In the rows, zero is written as 128.
name the system of each run:
gagan, path 1 (11 x 18):
[[ 45 157 125 113 141 125 165 117 138 114 114 150 128 179  79 111 114 134]
 [118 114 141 134 150 170 141 145 117  78  50 177 100 135 146 146 128 130]
 [180 144 179 121 168 153 109 195 114 108 125  98 113 123 107 105 148 143]
 [152 179 117 143 164  94 139 130 137 136 165 113 114 139 121 179 203 144]
 [162 126  96 175  86 142  80 107 118 166 125 130 101 109 166 168 148  95]
 [128 106 101 135 116 151 125 131 137 170 195  94 135  97 136  67 108  88]
 [106  89 112  81 145  86 178  68 133 143 166 157 147 129 152 126 110 125]
 [115  97 147 102 109 115  71  98  99 116  96 167 155 136 112 139  58 136]
 [ 81 140 121 135 140 126 114 179 162  84 113 137 173 135  82  86 107 163]
 [120 150 143 138 137 106 186 154 147  98  64 131 123 118 170 146 151 181]
 [174 156 177 137  96 153 129 147  94 122  93  60 109 124 116 167 124 132]]
tozi, path 2 (11 x 18):
[[133 119 155 132 142  78 148 131 130 139 108 134 134  81 206 115 113 181]
 [116 147 159 135 108 147 101 115  88 107 156  51 144 118  84 144  84 132]
 [169 110  73 160 101 128 111 104 171 134 107 142 156 164  97 143 170 110]
 [ 78 140 131 115 117 136 139 144 152 151  67 138  89 138 195  93 125 152]
 [100 120 140  81 140 172 176 125  98  82 174  94 117 123 105 151 109  96]
 [184 101 127 105 120  63 131  98 125 142 138 187 151 152  97 139 154 122]
 [ 85 187 157 158 140 105  88 175 117 153 104 157 103 126 128  97 121 164]
 [146 124 111 169 157 192 145 162 122  77 153  99 131  82 122 157 136 100]
 [199  80 137 119 119  95 129  79 136 155 122 104 139 125 175 116 151 145]
 [ 61 178 139 128 124 124  91  89 116 166 127  92 113 160 115 128  97 150]
 [112 107  67 139 109 180 117 135 145  95 126 168 137 128 105 167 124  73]]
bivi, path 3 (11 x 18):
[[170 112 150 174 128 142  64 125  78  95 109 165 128 118  98 153 126 115]
 [174 120 102 150 149 110  90 173 166 167 163 143 142 107 139  78 160 127]
 [ 95 154 116 154 156 122 143 122 132 136 146  97 120  72 204 164 117 157]
 [148 104 142 146  54 132 106  99 104  97 117  64 161 111 115 146 102 136]
 [ 92 126 101 103  74  99 123 117 161 165 147 120 134 168 116  61 148 128]
 [ 36 132 135 116 148 147 163 118 115  94 105 158 100 134 157 114 109 141]
 [160  88 168 107 135 143 138 139  95  46 128 134 148 131  77 122 131 125]
 [156 157 130 100 153  70 121 154 143 149 162 160 120 159 108 127 197 146]
 [115 179 136 169 152 146 103 159 115 132  84 144  84 114 165 177 140 146]
 [197  94 126 160 101 183 112 150 122 115 129  80 127  97 135 118 143  95]
 [142 118 117 104 121  94 138  90 136 195 182 100 112 123 180 100 150 124]]
bivi, path 4 (11 x 18):
[[130 116  81 113  93  99  90  77 149 192 139 161 135 156 133 140 118 102]
 [ 71 126 115 127 136 150 116 147 138 150 100 166 138 104 143 112  41 116]
 [125 101 113 128 137 140 184 140 132  82 166 123 181  96  83 131  92 102]
 [144 147 132 116 130  45 184 109 147 145 119 147 165 148  99 148 138 162]
 [102 189 135 149 147 144 118 144 148 137  60 112 126 170  90 150 112 155]
 [156 101  85 133 135 200 154 135 165 102  96 114 122 153 115 136 161  90]
 [174 100 139  52 155 122 165 114 141 168 119 127 111 141 175 139 125 119]
 [122 161 148  91 142 141  90 116  88 163 153 120 107 135 104 187  76 101]
 [143 113  85 172  95 136 106 121 120 150 132 194 140 121  91 141 114  67]
 [137 118 122 152 166 108 165 154 157 176 116 161 155  91 146  79  82 129]
 [114 148 128 153 181 132 166 104 133 113 155  66 166 103 108 161  89 148]]
guzun, path 5 (11 x 18):
[[124 126 118  58 154 188 131 155 161 111 139  72 129 160 106 129 120 117]
 [129 120  90  81 123 118 161 103 133 130 149 176 111 149 134 194 159  90]
 [148 161 164 103 112 111  92 179  93 170 111 175  96 114 135 157  98 115]
 [140 147 124 169 142 124 133 170 118 146 189 140 149  96  68  95 113  91]
 [169 106 122 201 160 100 146  72 125 160 117 146 138 107 151 118 141 131]
 [127 137 156 136 178 144  73 106 133 139  96  72 143 141 130 115  84 175]
 [ 83 111  60 120 139 159 117 102 181  93 138 115 168 153 106 142 123 127]
 [121 104 101  76 103 117 142 132 162 137  80 166 125 125 197 160 117 135]
 [120 154 162  64 107 128 158 186 113 130 139 112 134 111 107 143  68 116]
 [150 132 121 155  97 106 195 121 111 129 135 167 142 133  63 144 140  82]
 [175 149 168 172 152 120 133 142 116 174  65 152  95 143 131 101 143 134]]
busef, path 6 (11 x 18):
[[133 124 171 142 149  85 204 118 102 131 112 173 141 129  91  97 109 128]
 [160 156 167 164 184 138 170 144 123 108  85 110 137 146  75 128 133 147]
 [178 145 107 160 174 160 133 137 172 134  96  80 123 142 142 149 176 142]
 [148 140 118  99 124 148  83 136 148 160 124  80  95 127 199 159 152 143]
 [105 131 104  77  81 143  70 129 113 139 178 120 105 122 150 168 120  98]
 [ 94 110 101 123  72 102 104 112 109 153 159 198 133 121 115 120  99  86]
 [101 117 155 155 129 104 147 126  99 139 124 175 151 108  94  72  64 118]
 [149 110 153 168 184 127 179 114 122  95 123 115 174 118  78 102 103 140]
 [176 125 135 140 180 113 148 110 164 109  86  92 156 155 123 136 161 180]
 [124 161 118  97 140 146 114 155 174 118  96  73 117 149 162 166 156 173]
 [114 137  84  84  73 154 128 152 150 133 143 107 100 123 173 174 153 105]]
Gigu, path 7 (11 x 18):
[[103  88 119 111  88 101 189  57 133 128  94 142 138 148 153 124 116 131]
 [112 127 177  79 168 133 131 122 123 115 106 105 137 178  82  79  97 158]
 [133 125  94 100 160 143 148 145 148  79 149 163 150 154  69 171 157 107]
 [206 111 153 114 120 112 141 171 121 139  80 181 116 121 142 140 143 119]
 [173 168 152 136 151 152 104 185 119 159 165  70 113 103 115 124 127 117]
 [140 138  79 169  84 128 113  90 122 156 164 121 112 114 142 181 160  89]
 [110 121 144 156 104 133  90  91 112 183  78 133  98 134 172  86  95 130]
 [ 56 125 104 134 183 171 115 103 137 112 161  99 143 119 124 113  77 130]
 [115  76 104 111 128  85 142  77 140  88 124 180 177 123 141 156 115 147]
 [139 140 169  99 147  86 119 175 150 125  88 133 161 142 108  92 107 188]
 [130 173 104 126 133 134 176 181 161  95 143  99 151 124  85 177 149 128]]
vad, path 8 (11 x 18):
[[105  89 120 107 131 113 155  25 110 130 152 132 128 158 131 127 129 115]
 [ 80 125 157 111 126 133  97 132  94 115  78 195 117 146 112 122  76 129]
 [106 116  98 130 156 156 138 200 166  82 148 151 161 104 105  93 122 121]
 [166 134 130 122 165  69 185 137 152 115 134 130 159 101 152 167 152 168]
 [169 177 188 139 104 110 107 147  84 133 120  87 107 137  95 155 147 148]
 [131 143  82 166 107 158  96 115 142 154 149 118  98 164 105 117 190  91]
 [118 104 110 123 133 147 142  91 143 169  90 139  87 126 217 121 129 120]
 [110  85 168  95 129 164 120 117  81 100 156  98 123  94 144 100  70 116]
 [107 101 105 113 141  85 101 101 127 102 184 179 175 135  79 120 117 129]
 [ 95 173 130 134 129  79 126 176 157 139  78 176 143 126 131 131 110 176]
 [136 155 123 162 106 157 160 190 147  86 125  63 143  93 122 140 143 139]]
tozi, path 9 (11 x 18):
[[169 104 100 120  64 146 129 160 144 168 110 141 114  99 176 129 126  84]
 [ 95 138 137 110 126 123 181 119 134 177 171  87 115 129 134  58 112 116]
 [113 118 123 155 151 124 175  77 110 126 116 166 157 134  74 150  76  99]
 [157  91 147 115 140 137  72 157 134 122  77 177 147 145 108  79  99 135]
 [113 156 126 110 208 137 129 176 173 105 141  91 144 130 127 120 141 174]
 [174 137 131 110 126 115 151 125 127 120 110 109 144 100 152 229 112 139]
 [166 146 144 100  56 118  82 149 121 187 130  91 113 146 118 120 126 113]
 [ 92 174  80 164 134 143 171 134 161 180 147 126 109 143 106 114 146  90]
 [131  84 129 135 134 153 181 113 113 141  92 178 114 101 164 118  83  86]
 [133  96 169  83 169 131 107 121 109 130 160 115 142 142  99  59  91 132]
 [125 152 105 143 199  98 112 119 158 118 131 153 176 142  83 169 119 158]]
gagan, path 10 (11 x 18):
[[186  87 116 159  94 153  56 129 129 118 131  91 142 102 148 120 138 124]
 [ 97 143 108 106 121  96 137 123 160 165 195  75 137 128 145  83 143 148]
 [ 86 113 108  96  84 111 155  75 114 124 128 149 123 118 169 187 100 116]
 [126  90 147 105  67 150  99 149 105 107 111 144 144 134  87  82  82 101]
 [ 72 151 146 121 165  97 178 147 137 106 135 158 129 152  97  75 144 159]
 [131 131 161 155 149 131 136 111  92  78  70 155 108 117 154 186 136 156]
 [179 129 150 153 122 165  76 165 122  96 128  68 134 129  92 110 155 136]
 [114 166 102 131 142 107 152 122 161 150 166  95 102 148 152 126 209 147]
 [130 117 116 125  89 151 110  94  95 152 134 128  84 102 191 181 123  92]
 [140  91 120 101  97 147 106 146 118 132 194 120 144 119  91  77 111  80]
 [ 83 120 120 108 149  62 159  94 133 136 158 195 134 142 134  99 143 144]]
vad, path 11 (11 x 18):
[[108 146 126 102 151  88 117 168 123 162 149 217 106 108 159 129 125 124]
 [126 149 139 164 108 110 128 198 117 132 166 123 135  53 150 104 114 132]
 [152 123 119 195 108  79 128  94 130 128 164  91 164  99 127 114 158 156]
 [113 148 147 167 112 110  88  72 120 137  76  96 120 164 134 124 139 177]
 [ 80 119 106 124 114 199  87 117 142  83  98  91 110 161 132 123 136 130]
 [115  72 100  52 129 147 152 113 158  87 126 144 133 147 164 136 143 125]
 [112 127 175  46 122  98 172 153  97 111 140 155 116 130 123 127 108 131]
 [118 158 131 148 108 105 157 177 102 111 171 180 129 111  69 124 146  97]
 [164 142 118 204 135  94 159 152 142 150 105 174 125 106 139 107 173 133]
 [154 142 166 189 167 148 128 121 106 132 113  69 102 105 162 104 147 157]
 [139 107 120 143 154 155  56  67 106 104 163  90 117 140 135 149 161 132]]
guzun, path 12 (11 x 18):
[[120 125  86 161 114 154 165  86 154 130 137  74 105 133 168 133 187 121]
 [128 110 150  79  99 163  88  91 102 145 109  88  81 151 176 136 121 121]
 [ 69 125 122  72 112 140 102 130 108 114 182 150 111 157  92 104 123  99]
 [105 108 124 143 119 100 144 136  98 103 137 225 109  98 157 121 148 116]
 [163 125 190 140 138 100 113 177  93 103 135 125 139  78 134  97 115 164]
 [139 139 127 174 133  92 147 109 132  95 169  81 171 126  80 116 165 161]
 [124 142 116 177 102 118 111  88 146 132  73  99 113 149 167 144 172 169]
 [ 94 133 121  96 101 189  91 150 149 127 122  56 105 142 152 103 122 130]
 [ 95  90  93  75  96 145 162  95 126 112 180 135 114 138 142 126 147  83]
 [117 121 175  86 102  93 127 121  70 131 114 190  89 128 154 137 119 127]
 [113 150 167 145 129 119 117 188  91  92 156 154 133 110  67  92 123 129]]
Gigu, path 13 (11 x 18):
[[126 153 147 122  89  60 103  94 127 183 144  91 142 149 124 104 124 164]
 [ 54 181 104 156 115 142 135 115 144 129  98 127 123 172  83 136 121 129]
 [116  76 118 127 120 176 192 113 132  87  73 153 132 128 131 119 100 100]
 [178  82 161  72 188 127 146 120 129 119 152 104 143 135 126  87 123 136]
 [159 159 124  99 161  94  82 133 132 123 164 140 134 159  91 185 173 145]
 [146 158 118 149  81 133  92 190 133 143  73 177 108 123 130 163 133 113]
 [134 134 126 151 122 171 163 169 130 166 139  91 113  73 162 102  90  92]
 [137 111 125 141 124 109 144  43 102 154 187  81 133 113 142 143 123 116]
 [100 126 130 141 116 105  61  66 124 143  99 143 132 184 104 106 128 155]
 [ 65 134  96 135 175 170 125 156 168 100  86 163 135 141 122 115 102 135]
 [150  82 130  93 151 128 183 140 136  80 124 138 159  83 161 159  99 134]]
busef, path 14 (11 x 18):
[[ 64 125 140 136 149 170 146  83 105 140 149  85 108 131 131  82  87 112]
 [156  53 129 113 148 161 138  68 110  78 110 149 138 145 121 137 122 107]
 [140 117 135  88 182 106  90 165 158 114 107 181 139 159 121  95 148 164]
 [ 94 173 114 134 174 121 157 182 144 100 146 140 131  82 156 176 129 153]
 [185 133 134 146  56  98 156 153 116 120 124 112 133  89 143 170 158 124]
 [124 173 144 132  84 103 107 127 117 180 155  84 106 163  94  90 158 130]
 [ 68 138 106 171 129 173 131  61 110 140 120 112 101 145 126 137 107 101]
 [157  51 129 123 119 178  99 108 122 110  84 148 130 131 144  88 104 103]
 [123 105 133  77 205 122 103 152 142 115 180 150 140 129 129  82 131 145]
 [116 143 126 128 166  85 148 123 118  87 137 172 147  97 146 208 129 159]
 [165 151 142 147  59  93 121 191 136 109  89 130 152 114 106 142 142 153]]

runs to name:
path 15 (2 x 18):
[[110  99 160 107  83  75 151 100  97  83 137 128 167 100 130 133  91 159]
 [ 91 168 144 125  97  87 113 154 130 114 137 127 151 163  57  93 136 157]]
 -> bivi
path 16 (2 x 18):
[[152 111 131 142 147 149 201 153 138  96 141 124 125 136  94  72 179 106]
 [151 135 169 126 178 105 131  71  90 154 118 134  80 155 157 140 164 147]]
 -> gagan
path 17 (2 x 18):
[[ 64 176 131 185 136 169 125 110 116 131 120  77 106 136 109 118 112 131]
 [157  59 102 155 111 186 131  81 133 102 104 106 129 122 156 114 135  99]]
 -> busef
path 18 (2 x 18):
[[137 103  88 128 111 120  84 167 188 137 103 146 169 105 167 103 109 151]
 [ 96 133 139  77 122  96 162 145 133 131 187  88 147  86 161 118  94 149]]
 -> busef
path 19 (2 x 18):
[[131 140 139 135  83 114 167 148 128 110  94 136 172 141  47 130  89 118]
 [116 150 140 172 138 129 178 121 141 138  50 147 117 171  98  92 140 139]]
 -> gagan
path 20 (2 x 18):
[[136 107  63 183 151 137 133 112 169 154 137 167 165 118 107 117 113  93]
 [147  91 129 129 171 121 137 107 155 177  98 135 151 110 175  86  77 142]]
 -> gagan
path 21 (2 x 18):
[[174  88 142 105 100 142 148 122 147  79  86  80 154 161 106 110 153 148]
 [109 152 126  50 141 120 127 128 151 158 142 115  91 188 138 122 170 140]]
 -> bivi
path 22 (2 x 18):
[[107  97 159  99  64 108  95  89  98 112  82 149 131 157 124 112  98 144]
 [ 49 152 142 129 129 151 122 163 122  78 128 121 131 143  84  87 111 147]]
 -> gagan
path 23 (2 x 18):
[[101 162 106 126  86 105 174 137 142  81 127 113 148 126 113 199 154 146]
 [130 144 123 137  40 115 167 149 146 156  82 125 107 150 131 100 161 117]]
 -> busef
path 24 (2 x 18):
[[189 105 103 104 131  95 175 151 170 116 137 149 161 137 112 130 179 126]
 [122 193 154 100 157 104 145 148 137 177  93 115 100 140 156 171 118 161]]
 -> bivi
path 25 (2 x 18):
[[123 109 181  95 132 101 129  70  76 126 135 112 142 130 117 138  65 142]
 [131 140 109 139 127 124  54 135 140 120 132 152 160 170  47 130 129 127]]
 -> tozi
path 26 (2 x 18):
[[184 122 183  76 137 129 179 154 109  94 124  83 130 129 109 145 132 137]
 [155 157 134 117 141 113 136 117 103 146 174 145 107 169  61 151 174  93]]
 -> vad
path 27 (2 x 18):
[[142 108 119 114 106 151 142  97 116  79 175  67 152 143  73 147 144 106]
 [105 117 110 109 100 110 105  89 144 150 109 159  97 189 144  90 183 134]]
 -> gagan
path 28 (2 x 18):
[[151  95 161 107 119 189 115 161  82  95 131 135 103 119 102 104 109  79]
 [165 118 121 120 197  92 139 112 153 140 172 132 140 152 114  94 185 147]]
 -> tozi
path 29 (2 x 18):
[[122 151 140  90 178  84 143 121 140 149 106 166  99 149 176 156 160 169]
 [155 149 140 144 112 153  65 164  95 121 125 120 128  92 118 195  90 113]]
 -> gagan
